Each row is where one point has got to under a steady rotation. How many ticks took it there?
The counts run from 0 to 260.
[123 131 107 147 113  82 108 113 123 129 146 150 146 155 146  93 181 135
 142 110  82 163 102 150  99 146 138 107 124 121 162 105 160  97  93 192
 119 132 114 128 110 123 156 121 113 110 146  86 106  96 135 155 148 162
 181 111]
218
[113 105 168 139 149 159 106  99 145 113 163 137  95 144 108 142 114 145
 163 149 144  98 113 129 161 140 130  97 140 144 111 117 147  81 145  92
 170  98 105 129 156  97 144 110  99 102  55 138 117 138 136 139 113 159
  61 115]
133
[102 152 145 133  98 139  97 118 169 112 126 169 143 132 159 108 185 113
 152 142 111 142 115 146  96 111 123  86 149 106 165 134 170 112 137 100
 146 153 137 148 181  88 140 115  94 130 130 132 109  69 121  98 134 186
 128 183]
180
[140 180 100 135 128 117  69 127 150 156 126 158 150 146 114  67 166 113
 156 119 111 124  75 175 127 170 136 125 124 108 177 124 124 122 131 166
 110 110  88 109 104 119 157 119 127  86 120 121 103 127 166 149 137 144
 159  92]
216
[110  98 111 131 149 102 105 140 130 146 132 104 126 137 144 139 173 118
 151 132 125 109 117 115 121 161 118 124 132  80  72 142 140  92  70  84
  96 153  95 131 127 170  75 142 108  73 118 116  78 142 126 167  62 146
 118  87]
195
[128 160 117 126 111 150 128 167 111 161 198 136 160 107 105 101 148 111
 103 116 139 130 185 162 140 116  77 122  88  81 146 109 112 132 134 149
  93 133 132 110 127 125 150 116 101 120 149 174 112 185 163 104 106 130
  91 117]
99
[142 101 164 165 119 143 109  92 116 107 133 150 128 160 166 145 137 148
 157 150 143 167 120 115 158 132 124 108 141 121 167 116 137 156 126 131
 159  95 154 125 154 120 173 118 101 150  99 163 148  86 102  76 147 139
  59 159]
17
[148 118 111 133 159 121 138  88  87  68 127 163  96  94  91 116  76 141
 150 145 106 130 147 102  79 126 159  98 138 161 141 106 115 172 128 123
 184 149 146 110 125 167 156 135 128 161 146 102 153 110 152 113 143 151
 123 123]
165
[151 148 125 184 131  98 151 157 125 156 102 126 133 134  94 122 156 122
  99 119 128 109 111 102 168 183 119 142 120 113 125 138 121 136 111 187
  85 114 119 146 113 133  95  85 168 113 103 119 101 137 151  83  72 104
 120 117]
253
[ 75 137 111  95 130 108 111 127 149  71 121 135 143 137 146 101 115  94
 110 132 116 156  82 157 141 113 117 104  89 109 126 111 168 100  84  71
 141 125 104 123 135 102  88  95 118 118 104 157  97  75  88 132 116 119
 156 136]
240
[151 124 143 153 150 136 133 152 120 108  80 102 143 153 135 180  96 179
 138 125 125 183 164 139 177  93  98 118 131 111 116 127 135 114 146 147
  84  97 117 146 111 136 119 130 167 148 147 148  49 171 119 152 129 135
 162 137]
230
[ 98 168 102 132 103 138 105 183 150 156  82 191 114 105 104  90 138 135
 123 111 105  96 136 111 107 153 119 161 116 108 112 133 122 147 129 127
  79 167  93 123  75 122  88 136 170 117 146 139  96 152 155 111  90 137
 129 119]
44
[128 139 127 130 162 140 115 148 144 159  95  98 120 159 118 159 142  97
 163 141 161  91 109 134 159 148  84 130 117  72  93 149 127 116  85  87
 110  86 125 137 111 110  79 115 116  98 105 144  71 150 156 148  86 134
  93  93]
193
[170 108 142 139  94 117 112 112  92 111 174 126 134 165 134 132 112 137
  97 120 126 158  80 134 144 118 145  95 101 142 152 120 174 173 114 152
 150  76 116 121 123 138 144 115 164 180 121 128 149 109  90  83 170 116
 152 133]
14
[129  86 130 164 119 105 139 134 117 163  66 121  80 139 140 167 118 132
 139 126  82 147 111  81 147 128 113 180 103  82 111  94 102 137  73 121
 131 132 142 117  87  89 102 103  87 119 109 103 140 103 116 147 100 110
 107 126]
149
[136 116  78 155  98 156 141 118 139 139 205 170 143 144  86 126 130 111
 109 117 117  96 149 109 110 150 175 120  79  93 136 123 148 136 139 164
 116 177 122  88 125 104 132 125  75 130 107  73 166 115 149 154 113 144
 140 143]
259
[150 147 141 124 140 142 103 106 121  66 146 125 124 137 125 150  87 164
 177 160 133 156 141 137 134 101 109  88 131 116 194 116 114 137 117 114
 166  66 159 122 153  93 174 139  77 144 153 120 145 120 119 150 158 165
 122 106]
225
[118 107 176 101 110 167 140 154  82 123 140 119  98  69 144 131 133 104
 144 136 149 142 162 121 144 123  58 151 139 137 114 123 112 163 100 107
 133 147 100 135 132 143 161 134 148 127 132 184 130 149 141 103  97 124
  61  98]
39
[149 126 138 136 126 175 147 103 165 104 139 126 147 112  77 170 145  73
 132 131 163  79 138 117 137 112 134 123 130 120 113 171 146 153 161 120
 111 165 106 116 180 113 108 123 122 159  83  75 122 109 141 151 122 145
 166 185]
28
[125  68 182 138 124 174 126 121  90  84 132 142 101 139 161 175 131 162
 173 144 137 144 141  96 128 103 140 131 139 118 141 136 132 153  74  80
 115 111 108 146 127 115 106 176 115 162 158  95 137 117  73 126 117 120
 127 135]
187
[112 155 110  67 124 157 164 121  88 111 175 132 155 102 109  83 148  39
 113 139 149  86 133 141 117 107 117 130  93  84 132 100 142 165  90  98
 105 147 125 105 136 147 103 112 120 163 104 149 138 118 150 114 104 125
 138 146]
200
[ 95 107 147 126 104  82 131 172 119  92 156 107 104  79 149 140 106 129
  95 147 122 154 125 102 153 104 134 111 147 131 105 130 152 124 114  84
 143 166 115 120 141 146 105 101 121 151 113 128 164  97  63  83  84 109
 143 154]
243
[113 138 105 153 131  90 127 161 127 119 124 118 135  80  94  92 126 146
 122 106  91 144 165 115  88 141  90 128  95 102 162  73  94 121  88 117
 123 116 149 127 129 137 127 121  95  77 193 130  85 131 161 121 116 133
  95  93]
102
[121 140 104  82 115 150 158 130  80 118 193 120 158  93 110  99 156  58
  96 120 148  88 154 142 124 116 126 127 111  97  95 126 163 159 102 113
  88 164 123 110 124 168  88 122 137 154 111 124 129 150 128 125  97 126
 144 151]
199
[148 105 161 160 113 190 139 159 126 134 128 120 102 166 130 202 102 138
 147 151 147 100 166 116 151 110 106 140 161  87  76 141 149 133 145 101
  98 123 162 135 114  99 101 131 126 159 103 118 133 157 128 135  95 135
 106 148]
190
[146 163  67 102 143  78 140 105 123 115 105 126 149 125  92  92 133 104
 110 129 121 154 126 131 113 125  93 104  78 100 132 141 113 161  93 165
 135 136 157 103 144 187 137  84 145 166 150 147 109 115 149  93 131 137
 158 111]
161
[162 137 130 150 131  74 119  99  99 162 115 136 111 172 154 123 163 187
 145 133 103 174 135 125 131 111 155 115 116  84 121 105 120 114 130 158
 144 129 175 117 108 168 136 110  77 148 142 167 118 136 118  83 110 163
 118 127]
57
[136  93 156 150 167 139 132 114 133  83 146  95 145  66 144 154 127 142
 159 138 135 110 159 153 122 115  97 113 202 132 114 130 154 101 138  99
 135 136 107 174 149 125 134 130 143  86 105 104  59 130 158 166 105 137
 128 147]
234
[153 144  91 186 152 167 102 103 136 108  94 160 144 137 102 122 111 119
 163 105  95 128 154 134  73 122 157  95 152 100 141  98 148 126 169 118
 128 133 160 127 128 132 112 154  98 138 159 111  82  97 169 155 153 145
 127 175]
65
[155 121 123 152 106  84  95 108 114 119 151 144 134 148 115 114 122 157
  79 109 105 149  71 129 138 130 179  94 109 140 134 129 157 162 137 143
 157  93  93 110 120 135 121 101 141 177 110 135 150  97  87  81 163 128
 169 139]
13
[110 116 156  87  90 134 134 163  95 140 119 132 104 116 112 132 122 118
 115 116 142 178 142  98 155  97 124 156  99 114  56 130 131 147 119 110
 130 157  73 100 125 160 109 102 137 187 109 170 141 175  74 122  96 142
 132 136]
36
[161 123 134 130 111  82 144 111  99 137 182 134  69  99 121 147 138 129
 110 150  75  59 114 112 103 132 149 118 138 137 128 132 156 164 122 152
 146 157 131 117  81 106 143  82 106 126 110  67 182 106 162 100 105 142
 163 127]
50
[133 115 138 148 143 150 114 125 147  78 158 119 150  74 135 132 110 131
 139 132 134  89 153 151 126 116 129 110 195 129 107 158 167 114 168  81
 134 170  89 163 152 134 116 142 121  86 102 115  79 139 140 169  98 129
 144 155]
235
[100 169 133 146 108 115 149 187 157 144 124 129  82 156  84 174 113 123
  99 161 130 103 113 100 158 138 119 127 109 105  90 139 145  98 111 139
  90 113 137 105  98  69  96  80 108 131  94  94 160 145 152 129  77 134
 162 101]
90
[149 140 175 113 117 169 108  98 111 113 159 138 136 143 145  96 165 109
 135  98 122  96  92 168 117 123 119 114 147 148 141 117 184 153 144 141
 140  89  76 158 139 109 151 115 172 138 107 139  79 125 137 106 170 173
 137 151]
177
[182 132  84 160 110  76  61 143 145 160 110 108 120 136 123 137  71 150
 133 121  96 130  88 156 154 133 123 128 131  86 123 147 128 126 174 137
 170 110 121 103  89 145 140  93 118 125  94 146 147 142 140 152 152 136
 154 131]
113
[ 97 119 168 127 120 126 139 121 115 122 161 121 139  82 133  94 202 110
 111 105 121 143 131 116 137 122 109 145 100 124 129 107 128 137  80  92
 118 129  80 148 196 130 110 105 113 126 124 145  78 112  83  78  94 123
  86 164]
140
[112 131 161 102 130 160 120 133 120 125 124 146  90  61 141 112 142 115
 170 148 145 126 159 103 124 135  81 160 146 139 129 125  98 150 117  95
 146 167 112 141 135 149 140 124 129  97 119 176 127 149 144 111  83 139
  43 104]
40
[160 143 137 163 148 126 127 147 126 123  66 126 126 165 114 160  83 193
 145 114 118 177 168 124 160  92 125 109 124 111 108 118 128 113 154 130
 116  88 132 144 107 130 117 120 138 163 138 140  72 167 115 158 143 160
 163 141]
229
[163 131  93 148 155 144 136 104 106 131 132 156 150 101 116  89 110 125
 108 126  84  75 153 162 130 115 146 129 148 138 134 114 159 161 181 150
 121 159 118 135  87 138 123 115 173 121  96 162  85 131 177  99 111 116
 134 161]
5
[128 123 146 110  70 179  76 154 111 119 172 113 141 146 152 145  96 103
 127 133 162 154 113 167 141 101 120  97 158 123  95 142 183 132 177 114
 157 115 105 120 125 143 143 148 143 174  97 162 153 156 100 153 149 146
 126 163]
75
[151 119 111 165 168 172  98  96 101  97 155 131 157 118 116 125 144 139
 174 135 128 120 161 148  80 122 128  89 165 119 187 114 134 155 131 120
 111 129 150 134 144 149 145 190 124 108 193 118  69 120 175 136 140 125
 111 131]
63
[121 148 145 103  88 174  75 159 122 115 127 141 140 165 157 115 109  84
 150 141 183 155 105 178 158 111 106 113 148 106 126 139 157 124 169 110
 150 113 106 113 128 134 138 137 135 161  95 192 146 148 117 148 143 146
 108 153]
76
